[[150 131 118]
 [138 137 143]
 [122 133 142]]
->
[[150 131]
 [138 137]
 [122 133]]

[[123 152]
 [107 151]
 [125 103]
 [131 104]
 [155 140]]
->
[[123 152]
 [107 151]
 [125 103]]

[[128 130 156 156 130]
 [131 133 156 149 138]
 [130 132 156 150 138]]
->
[[128 130]
 [131 133]
 [130 132]]

[[103 138]
 [118 143]
 [146 140]
 [149 131]
 [104 130]]
->
[[103 138]
 [118 143]
 [146 140]]

[[141 116]
 [119 150]
 [129 141]
 [147 146]]
->
[[141 116]
 [119 150]
 [129 141]]

[[132  98 123 148 113]
 [115 153 155 127 123]
 [128  99 127 150 113]]
->
[[132  98]
 [115 153]
 [128  99]]
---
[[126 115 112 150 126 125 116 128 144 137 124 134 117 143 125 131]
 [112 121 123 129 135 125 121 130 109 122 135 125 130 128 128 138]
 [124 119 112 139 128 106 114 123 131 138 130 138 133 133 112 130]]
->
[[124 119 112 139 128 106 114 123 131 138 130 138 133 133 112 130]
 [126 115 112 150 126 125 116 128 144 137 124 134 117 143 125 131]
 [112 121 123 129 135 125 121 130 109 122 135 125 130 128 128 138]]

[[134 132 137 152 140]
 [138 117 130 119 104]
 [135 140 134 138 105]
 [122 128 119 104 116]
 [131 123 123 106 111]
 [112 141 118 121 112]
 [139 149 138 141 133]
 [113 106 122 136 133]
 [140 148 138 141 124]
 [130 149 127 118 110]
 [150 139 136 114 129]
 [112 137 122 132 150]]
->
[[112 137 122 132 150]
 [134 132 137 152 140]
 [138 117 130 119 104]
 [135 140 134 138 105]
 [122 128 119 104 116]
 [131 123 123 106 111]
 [112 141 118 121 112]
 [139 149 138 141 133]
 [113 106 122 136 133]
 [140 148 138 141 124]
 [130 149 127 118 110]
 [150 139 136 114 129]]

[[129 139 129 133 133 125 120 121 136 121 140]
 [105 134 124 124 137 127 132 126 129 132 124]
 [111 116 132 113 119 137 146 129 132 114 133]]
->
[[111 116 132 113 119 137 146 129 132 114 133]
 [129 139 129 133 133 125 120 121 136 121 140]
 [105 134 124 124 137 127 132 126 129 132 124]]

[[137 129]
 [120 111]
 [110 104]
 [129 141]
 [153 119]
 [129 142]
 [114 149]]
->
[[114 149]
 [137 129]
 [120 111]
 [110 104]
 [129 141]
 [153 119]
 [129 142]]

[[128 130 128]
 [106 124 137]
 [109 128 105]
 [133 127 136]
 [127 133 129]
 [135 135 130]
 [128 123 124]
 [129 127 128]
 [128 133 125]
 [133 132 140]
 [129 128 124]]
->
[[129 128 124]
 [128 130 128]
 [106 124 137]
 [109 128 105]
 [133 127 136]
 [127 133 129]
 [135 135 130]
 [128 123 124]
 [129 127 128]
 [128 133 125]
 [133 132 140]]

[[134 137 130 135 121 149]
 [121 118 143 119 115 136]
 [120 125 118 132 122 149]
 [115 122 116 122 120 147]
 [125 115 145 134 120 134]
 [114 113 130 122 118 138]
 [115 112 130 134 121 141]
 [122 122 143 111 114 134]
 [129 137 124 123 119 150]
 [133 132 145 124 116 142]
 [131 136 138 114 115 142]
 [127 128 121 139 124 144]]
->
[[127 128 121 139 124 144]
 [134 137 130 135 121 149]
 [121 118 143 119 115 136]
 [120 125 118 132 122 149]
 [115 122 116 122 120 147]
 [125 115 145 134 120 134]
 [114 113 130 122 118 138]
 [115 112 130 134 121 141]
 [122 122 143 111 114 134]
 [129 137 124 123 119 150]
 [133 132 145 124 116 142]
 [131 136 138 114 115 142]]
